Below are clouds of points in 9 dimensions, each taken in no order from a shape made of curves.
After each cloud, say how many separate parts and how many independent loops its shape has (a circle has one loop, a figure eight two, a Y shape none).

Rege (86 x 9):
[[  7  -6  13  32  11  12  -1 -20  12]
 [-11   0   8 -27  26  -2 -18 -36 -41]
 [-28 -18 -62 -21   9 -11   7  -6  40]
 [  3 -16  -9  46   7   6  -4  13  14]
 [ 32  69  88  45  25  58 -60 -16 -74]
 [  5  -1  13  38  23   9 -11  -3   0]
 [ -1   6  22 -18  28   6 -17 -39 -49]
 [-38 -17 -52 -39  14 -15  -5 -17  19]
 [ -2   1   1  49  28   1 -32  35 -13]
 [ 33  78  97  51  22  64 -69 -13 -90]
 [ 12 -27   0  32 -40  15  26 -38  48]
 [ 14 -27   7  24 -57  19  37 -57  57]
 [ 32  73  92  48  24  62 -64 -15 -80]
 [ -1  15   8  47  44   1 -52  48 -32]
 [  8 -11  16  40  -5  15   5 -24  18]
 [ 18  24  46   4  31  24 -21 -37 -54]
 [  3  12  -1  15  54  -2 -28  23 -26]
 [  0  -9  -6  49  20   3 -19  28  -1]
 [ -1  -3  -2  50  25   2 -28  32  -9]
 [ 11 -25  -2  34 -35  15  23 -32  44]
 [ 23  30  52  12  31  28 -25 -34 -54]
 [ 28  49  68  31  32  41 -39 -24 -56]
 [ -1   6   4  50  34   1 -39  39 -19]
 [ 26  37  58  20  32  33 -30 -29 -54]
 [ 25  35  57  17  31  31 -27 -31 -53]
 [  4   2   3  33  39   3 -18  14  -7]
 [  1   9  -4  14  52  -3 -24  20 -21]
 [ 13 -28   3  29 -50  16  30 -47  52]
 [ -2   9   7  49  38   1 -44  43 -24]
 [  1   7  -4  20  48  -2 -20  18 -12]
 [-36 -12 -34 -42  20 -15 -13 -25  -2]
 [-32 -10 -26 -42  21 -15 -15 -28 -11]
 [ 27  41  62  24  33  35 -33 -27 -54]
 [  3   4  -1  29  43   0 -18  16  -8]
 [ 31  61  80  40  28  49 -52 -19 -65]
 [-24  -6 -10 -38  24 -10 -17 -32 -25]
 [ 14 -23  18  17 -59  21  39 -73  53]
 [-14 -19 -60  -2   4  -6  15   3  53]
 [ 20  26  48   7  30  25 -22 -36 -54]
 [ 15  20  42   1  30  20 -20 -38 -54]
 [  1 -12  -8  49  16   3 -14  23   4]
 [ -1  13   8  48  42   1 -48  47 -28]
 [ 28  44  65  27  33  37 -36 -26 -54]
 [-38 -16 -46 -41  15 -15  -8 -20  13]
 [-36 -17 -57 -33  12 -14  -1 -14  27]
 [  7  -7  14  33   5  12   3 -23  15]
 [-15  -3   1 -32  26  -5 -17 -35 -36]
 [  3  25  10  45  50   1 -62  59 -43]
 [  7 -23  -7  42 -14  11  11 -10  31]
 [ 31  64  82  42  27  54 -56 -18 -69]
 [  7  -3  14  35  16   9  -4 -14   7]
 [  2   5  -4  23  47  -1 -19  17 -10]
 [  1   8  -6  15  51  -4 -21  19 -16]
 [  5  15   4  17  54   0 -31  24 -30]
 [ 15 -21  19  16 -56  22  36 -74  50]
 [  8 -13  16  45 -13  18   5 -24  18]
 [-32 -18 -60 -27  11 -13   3 -10  35]
 [  4 -18 -10  45   2   6  -1   7  17]
 [ 13 -17  22  15 -45  20  33 -72  42]
 [ 12 -15  24  14 -38  20  29 -71  37]
 [  1 -13  -9  48  13   4 -11  20   7]
 [ 11  16  37  -5  29  16 -19 -39 -53]
 [  4   2   8  37  32   5 -17   8  -5]
 [  9 -25  -5  39 -25  13  17 -21  38]
 [-24 -18 -63 -16   8  -9   9  -3  44]
 [  5  32  11  45  54   3 -70  70 -54]
 [ 30  57  77  38  29  48 -48 -20 -62]
 [-38 -15 -43 -42  17 -16 -10 -22   8]
 [  0  19   9  47  47   0 -56  53 -36]
 [  5  -2  13  36  19   9  -7 -10   4]
 [  5 -20  -8  43  -4   9   5   0  23]
 [ 15 -26  12  19 -63  20  40 -68  57]
 [ -5   3  16 -23  27   2 -17 -38 -46]
 [ -2   3   3  51  30   1 -35  37 -16]
 [  5   0  11  39  27   7 -15   3  -3]
 [ 14 -25  15  18 -63  21  40 -71  56]
 [ 15 -27  11  21 -61  19  39 -64  58]
 [ -9 -20 -59   4   2  -4  18   6  56]
 [-29  -9 -20 -41  22 -13 -15 -29 -17]
 [  3  28  10  45  51   1 -66  63 -48]
 [  8  -9  15  37  -1  14   4 -24  17]
 [-20 -19 -62 -10   7  -8  12   0  49]
 [  0  -6  -4  50  22   2 -23  31  -6]
 [  5  11  30 -12  29  12 -18 -39 -52]
 [ 29  51  71  34  30  44 -43 -22 -58]
 [ 11 -12  25  12 -28  19  25 -68  30]]
parts : 3
loops : 0

sir (70 x 9):
[[  9 -36  33 -18 -38  14  27  39 -63]
 [-45  33 -51   5  43   5 -15 -53  14]
 [-28  34 -33  52 -70 -65  -4  66  18]
 [ -3 -37  34 -51  33  57  15  -4 -47]
 [-10 -35  26 -53  42  61  17 -22 -35]
 [-45  33 -52   7  38   0 -16 -46  13]
 [  3 -37  32 -27 -18  20  20  31 -60]
 [-47  23 -50   8  26  -9 -15 -28   8]
 [-44  31 -51   2  50  11 -15 -66  17]
 [-28  30 -27  53 -74 -63  -3  66  13]
 [-25  27 -16  54 -81 -59  -1  67  10]
 [-22  59 -33  66 -72 -57  -7  70  25]
 [ 19 -32  39  -6 -55  20  40  44 -68]
 [-26  27 -22  52 -78 -62  -1  67  12]
 [ 17 -33  37  -8 -53  17  38  44 -67]
 [-54   1 -34   3  15  -6 -17 -13  -1]
 [ -8 -36  30 -53  42  62  18 -20 -37]
 [-23  56 -37  64 -69 -60  -6  69  26]
 [-51 -13 -16 -10  15   9  -9 -13  -8]
 [ -5 -37  33 -54  40  61  16 -13 -41]
 [ 15 -34  36 -11 -49  13  35  41 -66]
 [-23  54 -40  60 -67 -63  -5  67  26]
 [-53   4 -37   4  15  -8 -17 -14   0]
 [-44  30 -52   7  35  -4 -16 -41  11]
 [-24  59 -24  69 -75 -54  -7  72  26]
 [-24  49 -42  58 -65 -66  -4  66  25]
 [  6 -36  32 -20 -33  14  25  36 -62]
 [-52 -10 -23  -6  13   3 -12 -12  -6]
 [-19 -30  18 -45  37  52  15 -24 -28]
 [-29 -25   8 -37  30  42  10 -23 -22]
 [ 20 -32  42  -3 -58  23  42  45 -70]
 [-49  19 -47   9  23 -11 -15 -23   5]
 [-25 -26  12 -40  32  46  13 -23 -24]
 [-49  14 -44   7  20 -12 -16 -20   3]
 [-46  27 -51   8  31  -7 -15 -35   9]
 [-23  37 -10  60 -84 -56  -2  72  14]
 [-33 -23   3 -31  27  35   6 -21 -19]
 [-27  38 -38  54 -68 -67  -4  66  21]
 [ -2 -37  36 -45  22  48  14   7 -51]
 [-25  30 -13  56 -84 -57   0  69  11]
 [ -6 -37  32 -54  41  62  16 -16 -40]
 [ -1 -37  35 -40   7  37  15  17 -55]
 [-41 -20  -3 -24  22  26   1 -19 -15]
 [-12 -34  25 -51  41  60  18 -22 -33]
 [  0 -38  33 -37   1  32  15  22 -57]
 [-23  57 -13  70 -81 -52  -7  76  24]
 [-23  41  -9  63 -84 -55  -3  74  17]
 [-24  54 -12  69 -83 -53  -5  77  23]
 [-24  46 -41  55 -66 -67  -4  66  24]
 [ -4 -37  35 -52  36  59  15  -9 -44]
 [-48 -16 -14 -13  16  13  -8 -14 -11]
 [-24  52 -10  69 -83 -54  -6  76  23]
 [ -1 -37  34 -44  18  44  15  10 -53]
 [-47  27 -50  -4  60  21 -13 -86  22]
 [-52   9 -41   5  18 -10 -16 -16   2]
 [ 21 -33  43  -2 -59  26  44  48 -70]
 [  1 -37  33 -35  -2  29  16  24 -57]
 [ 11 -36  33 -14 -42  12  30  40 -65]
 [ -2 -37  35 -49  29  52  16   1 -48]
 [-17 -31  20 -47  39  55  16 -25 -30]
 [-24  46 -10  67 -85 -54  -5  76  21]
 [-23  60 -16  71 -79 -52  -7  74  24]
 [-46  29 -50  -2  57  19 -14 -78  20]
 [  2 -37  32 -30 -14  22  19  28 -60]
 [-43 -19  -6 -21  19  22  -2 -17 -15]
 [  4 -36  32 -24 -25  17  22  33 -60]
 [-45  32 -52   4  46   7 -15 -58  16]
 [-24  59 -19  70 -78 -53  -7  74  24]
 [-54  -3 -28  -1  14  -2 -14 -12  -4]
 [ 13 -34  35 -12 -47  13  33  41 -65]]
parts : 2
loops : 1
